The rows of R fall into 3 groups, which share some directions, and each row is roughly a mix of its group's hidden directions.
R, 111 rows:
[[ 21.8 -20.1  -6.1  -3.4  35.4   1.1  24.5  -1.9 -19.0   3.9]
 [-23.2   5.4   4.1  12.5 -31.9 -10.9 -27.1  19.2  11.8  -6.9]
 [ -9.6 -20.1  -6.6 -24.2  36.9  -7.6  19.3 -13.1  -8.1   3.4]
 [-10.3 -26.7  -7.4 -30.6 -30.1   2.4   3.5   6.3  18.5   6.5]
 [ -3.1  24.0   6.1  13.6 -37.2   9.6 -18.1  19.2   3.6 -13.0]
 [ 11.1  13.3  15.2  38.3 -23.0  -7.6 -22.2   6.8   1.1   6.0]
 [ -3.9 -25.4 -25.0 -19.0  30.4  -0.5  17.1 -17.2   0.2   0.9]
 [ 21.2  19.9 -13.6   4.9 -28.5  30.0  -4.5  14.4   8.5  -9.6]
 [-18.9  19.5  -4.2  16.2 -34.3   1.9 -23.8  12.0  15.1  -5.3]
 [  1.6  34.7 -20.7  29.4   5.3  -9.1  19.6  -9.5  -8.6  -1.8]
 [-31.7 -11.4  11.1  -6.6  31.2 -16.2   0.0 -17.4 -12.0  13.2]
 [ -5.4  16.5  -9.1  16.7  32.0  29.6   3.0  -6.5 -20.7 -10.9]
 [ 37.9  14.1 -20.1 -20.7 -17.9   5.0  11.4  -4.8  13.8  -2.3]
 [ 19.2 -20.9  14.1  27.9  -0.9  30.8 -18.9   0.5  -8.4   2.1]
 [ 17.0 -15.9  -2.1  -5.6  43.0  -1.0  19.2  -6.9 -13.4  11.6]
 [  5.2  -9.2  11.8 -10.3  38.3  -1.6   6.5 -33.0  -5.6  12.9]
 [ 20.1   3.2   6.0  29.0 -26.1  28.0 -19.2  -2.0   5.6  -2.1]
 [-17.7 -22.5  -7.0 -22.4  37.6   2.7   6.3 -10.8 -14.4  -2.2]
 [ -6.6 -17.0   0.2 -16.3  42.5 -13.5  14.6 -14.8 -10.4   6.0]
 [-12.6 -31.9  -3.0 -39.3   3.1 -13.9  13.2  -0.3   7.5  -1.0]
 [ 30.3  24.2 -11.7 -16.6  -6.6  -2.7   2.5 -22.8  18.2  18.3]
 [ 30.3 -19.0 -10.1 -10.2  22.8  -6.9  27.3  -7.3 -16.3   6.5]
 [ 34.2 -11.7  -0.3   2.2  20.3  -7.3  20.7 -20.7  -6.1  22.1]
 [ -6.0  16.6  -9.4  13.5  32.3  26.5   6.7  -8.7 -23.3 -13.2]
 [-38.5  15.5  10.7  21.9 -10.4  -8.2 -22.7   7.2  -4.5  -8.8]
 [-30.2  13.7  11.1  26.1 -15.8  -1.7 -28.7   8.3  10.4   0.6]
 [ 13.8 -31.7   4.9   4.6  16.4  37.7   2.0   2.6 -13.1  -6.7]
 [-43.9  -8.4   0.3  19.5 -12.8   9.6 -13.6  15.0  -8.7  -6.2]
 [-27.0 -16.0  12.3   1.6  37.0 -15.2  -0.7 -12.5 -12.0  11.2]
 [-19.8 -14.1  17.2   0.2  32.8 -24.3  -5.6  -8.9  -8.5  20.6]
 [ -3.2 -39.2  -2.0 -29.3   2.6 -20.3  14.4   3.1   9.0   5.9]
 [ -0.4 -13.7 -18.9  -8.6 -12.7 -30.6  31.0  -4.7  14.3  16.2]
 [-34.6  22.1   3.4  13.4 -24.3   3.9 -24.2   3.7   8.3  -3.3]
 [ -3.6  18.5   3.8  29.8  27.9  21.1  -5.6  -6.1 -20.0 -14.6]
 [-44.0   1.5   9.5  10.4  -3.6   4.6  -2.1   3.2 -23.0 -21.3]
 [ 14.2 -29.0   4.7 -17.6 -16.6 -25.6   1.1  14.3  19.8  16.4]
 [ 45.9  -1.7 -10.4  -1.5 -10.4  -6.7   4.3  -6.7  18.7  19.4]
 [ 16.9   0.2  -8.5 -28.9  11.6   7.1  20.8 -31.1   0.1  19.5]
 [-15.5  13.6  -5.3  19.7  35.3  22.2   0.8  -7.5 -21.1  -8.8]
 [  1.9 -23.1   6.0 -26.2 -18.5 -35.5   7.4   1.1  15.6   0.5]
 [  3.0  28.7   3.3  17.8 -40.0   5.6  -6.0   4.7  11.6 -13.4]
 [ 16.8  25.3 -24.3  13.7 -26.8  17.7   3.7  15.0  12.7  -5.6]
 [-16.2 -18.7 -13.3 -28.1  34.9   3.1  11.6  -5.1 -11.9  -7.3]
 [-11.1  31.4  13.7  18.8 -26.3  -6.0 -14.3  17.3  -2.7 -16.5]
 [ -6.1 -33.3  -4.8 -34.2 -22.6   3.5   4.7   7.1  15.0  -1.8]
 [  8.7  19.8   7.3  21.1 -31.7  15.9 -17.9  21.3   3.9 -12.2]
 [-15.4 -21.8   3.0 -28.4 -13.8 -31.6   1.7   2.3  20.0   5.7]
 [ 36.4  21.8  -8.5 -13.9 -10.8  -3.1   6.0 -21.4  18.0  12.2]
 [ -7.3   6.6 -13.4  24.5  27.2  35.1   1.7   2.7 -14.6  -9.4]
 [ 20.2 -14.8   8.7   7.4  40.8 -10.0  13.7  -9.0 -13.1  14.1]
 [-19.8 -27.0   6.3 -13.9 -31.8 -16.5  -5.4   3.4  20.4   8.7]
 [ 42.6  20.2 -17.3 -10.0  -6.9  -1.5  12.3 -14.1   9.1   7.1]
 [-41.5  11.6   9.6  21.6  -2.0  -4.7 -24.4   9.9  -3.3  -4.2]
 [-25.1  28.2  10.9  22.6 -14.9  -4.0 -27.1  -0.7  11.4   2.0]
 [  6.9   0.3  35.0  16.5  11.5  23.3 -22.5 -14.9 -14.6   1.1]
 [ 28.4  -2.5  14.5  32.3  20.0  21.4  -6.4   1.1  -8.0 -11.5]
 [ 42.7  12.5 -14.2 -17.8  -6.9  -6.5  11.8 -14.5  11.5   9.8]
 [ -1.4  22.3 -15.8  12.6 -17.6  39.1   2.0  -2.4  -5.2 -19.5]
 [  0.8  21.3  14.9  30.3 -31.6 -12.1 -13.3  15.4   1.9  -2.5]
 [-11.7  17.3 -15.6 -21.9 -29.2 -21.8  14.5  -2.9  20.0   7.3]
 [ 16.4 -18.1  -5.8 -20.6  27.7  19.2  27.7  -9.5 -10.5   1.1]
 [-17.9   0.3 -10.4 -10.6  26.2 -37.0  22.1   1.8  -7.3  -5.0]
 [-10.6   5.4   3.1  23.6 -27.7 -24.7 -26.5  17.0   9.4   1.2]
 [ 10.7 -28.7   0.5 -38.9 -19.8  -5.3   8.4   5.1  11.9  -7.3]
 [-42.9 -17.6   2.3   2.1   6.8  18.0  -0.7  14.1 -15.9 -13.3]
 [ 45.0   3.9  -8.5  -6.5 -19.1  -2.6   8.6 -10.9  16.8  12.7]
 [ 24.5  -3.4  19.9  28.8 -17.1  16.9 -12.0 -19.0   6.4  14.4]
 [ -4.9 -30.2  -1.1 -16.7 -26.2  -8.0  -6.8  18.5  26.6  10.2]
 [ 41.4   6.5 -12.0 -16.2 -18.7  -0.9  11.7 -12.8  16.4   8.6]
 [ 21.4 -30.3  15.0  15.5  19.3  22.0  -9.1  -9.8  -9.9  13.5]
 [ 19.8  22.2  -7.3  -4.7 -41.1  13.4  -3.0   7.7  12.5 -10.3]
 [-38.1 -17.9  11.8   7.5  16.9   4.7  -1.2  14.0 -21.0 -15.8]
 [ -7.8 -31.6 -12.2 -18.3  34.7  -4.5  16.0  -4.2 -10.5   3.3]
 [ -9.7   8.4 -15.4 -18.7 -42.0  -5.5   8.3  15.5  16.9   4.7]
 [-37.6 -17.8  16.0   4.1  14.2   9.0  -4.2  16.3 -14.3 -19.6]
 [-23.9   1.8 -15.1 -18.1 -21.5 -30.9  -0.6  20.7   5.1  12.6]
 [ -6.9 -22.7 -12.8 -28.2  32.9  -1.9  17.2 -14.5  -3.4   6.4]
 [ -5.7  16.1  -6.5  22.2  35.3  16.9   7.0  -9.0 -22.8 -12.5]
 [-30.4 -33.6   8.2  12.1  23.7  -4.9   1.5  -9.8  -9.4  11.0]
 [ 19.9 -21.8  20.0  37.5   9.2  12.7  -2.7  -9.7 -11.7   0.5]
 [ -2.3 -30.5 -29.1 -21.9  18.8  15.5  10.6 -13.6   1.7   2.1]
 [ 27.1  11.5  -7.9   0.4 -39.8  17.8  -2.4  11.8  11.7  -7.2]
 [ -9.0  -4.1 -29.8 -33.2  -7.1 -12.5  25.0   5.5  14.4   2.2]
 [ -1.7  16.0   0.1  29.3  25.7  22.0   0.4  -7.7 -22.0 -18.9]
 [ 13.8 -17.7  -7.2 -22.6  30.5   0.3  27.0  -4.2 -20.1  -3.6]
 [ 25.7 -16.5  -6.0  -8.0  31.8   5.4  27.9  -7.9 -15.1   4.0]
 [-12.6 -22.9  12.4   1.3  43.8  -7.2   2.9  -8.1 -16.7   0.2]
 [-16.1 -24.9 -10.3 -30.6  31.4   3.6   9.3  -3.9 -11.6   1.0]
 [ 23.9   3.1  20.2  33.1   3.6  22.6 -13.3 -18.8  -3.4  -3.8]
 [ 19.4  15.7 -12.2  25.0 -33.5   9.5  -5.9  16.8  15.3   1.8]
 [ 18.4  13.8 -12.4   8.3 -37.7  24.8  -3.9  12.3  11.0  -9.3]
 [ -5.9 -26.0 -10.0 -29.2  32.3   2.2  19.0  -3.8  -8.5   2.1]
 [ -9.0  10.3  -8.3  11.7 -44.9   3.6 -16.7  13.5  13.6  -9.8]
 [ 48.1   0.8  -7.3 -11.2 -14.0  -8.6   6.1  -2.9  17.6   6.3]
 [  3.5  25.3 -23.5   5.0 -31.1  26.6   3.6   7.0   9.3 -10.6]
 [ 25.8   4.3 -15.4  -5.3  -0.8  19.4  22.2 -29.9   2.1  21.1]
 [  0.5 -29.1  -3.3 -16.5  34.4  17.5   7.7 -19.5  -9.4   3.4]
 [ -4.4  23.2  -1.9  12.0 -36.6  14.2   0.3  10.9   5.4 -27.7]
 [ 11.0 -44.3   5.4 -21.1 -14.7  -6.7   2.8  10.6  12.3   8.7]
 [-13.8  -5.8   4.8  -8.6  47.9  -3.9   7.3 -11.7 -18.4  -3.1]
 [-41.5 -17.3  12.6   8.9   9.3   5.1  -4.4  13.6 -18.9 -15.2]
 [ -0.2  21.0   2.1  25.0  32.2  16.0  -1.3  -8.4 -23.0 -14.0]
 [ 43.3  15.5  -7.5  -8.5  11.2 -24.9   7.7  -8.4   1.3   6.1]
 [ -1.9 -14.3  -2.6 -11.8 -32.7 -16.6  -6.5  12.3  26.5  23.8]
 [-40.0 -20.4  12.7   9.8   5.6   5.6 -10.5  21.1  -9.5 -13.3]
 [ 11.0  -8.3  20.5  24.1  22.6  19.9 -27.3  -6.1 -16.6   0.9]
 [  2.3 -27.2 -20.9  -9.6  29.8  -5.6  24.8 -18.7   0.2   0.9]
 [  1.4  28.8 -14.7  26.2  16.1  26.7   6.2  -6.7 -19.2  -2.0]
 [ 24.4 -20.8  18.2  24.3   6.1  29.4 -13.3   5.5  -9.2   4.4]
 [-18.1  20.4 -10.5  37.3  19.1  17.8  -4.1  -2.8 -10.4  10.1]
 [ 42.0   6.6  -6.4 -26.3  13.0 -12.7  15.2  -5.6   4.2  -3.4]]
Here is one row of each group, with its name. Which group are the others in?
[ 38.5  15.4  -7.4  -4.6 -22.9  -8.1   2.4 -15.8  18.5  13.4]
N
[ -6.0  -5.7  19.0   8.9  28.4 -24.5   7.6  25.4 -22.8  -4.7]
C
[ 18.9  41.5  -7.0  25.2 -16.6   9.3  -3.5  -2.0  -4.0   0.3]
E

[-34.0  -0.5  14.9  14.7 -10.5  -8.5 -26.1  22.0   3.2 -14.4]
N
[ 18.5 -21.8  14.6   4.3  36.8  -5.7   8.0 -10.8  -0.1  23.3]
N
[ 21.8 -18.4  11.0  32.2  14.5  23.6 -17.4  -0.7 -11.0  -1.2]
C
[-20.4  -6.0 -23.4 -36.8 -14.2 -11.3  16.7  11.0   8.3   3.5]
C
[ 14.2   6.3 -19.5 -11.5 -39.4  12.0   5.5  14.8  19.8  -8.3]
E
[ 23.1  16.9 -18.4 -12.0 -36.8  12.4   5.8  10.1  14.6   1.1]
E
[ 15.1  -9.1  20.4  12.4  -3.9  40.2 -21.9   9.8  -8.6  -0.9]
C
[ 23.4 -17.1   1.4  -9.8  35.6  -1.0  24.0 -10.8 -14.6   7.0]
N
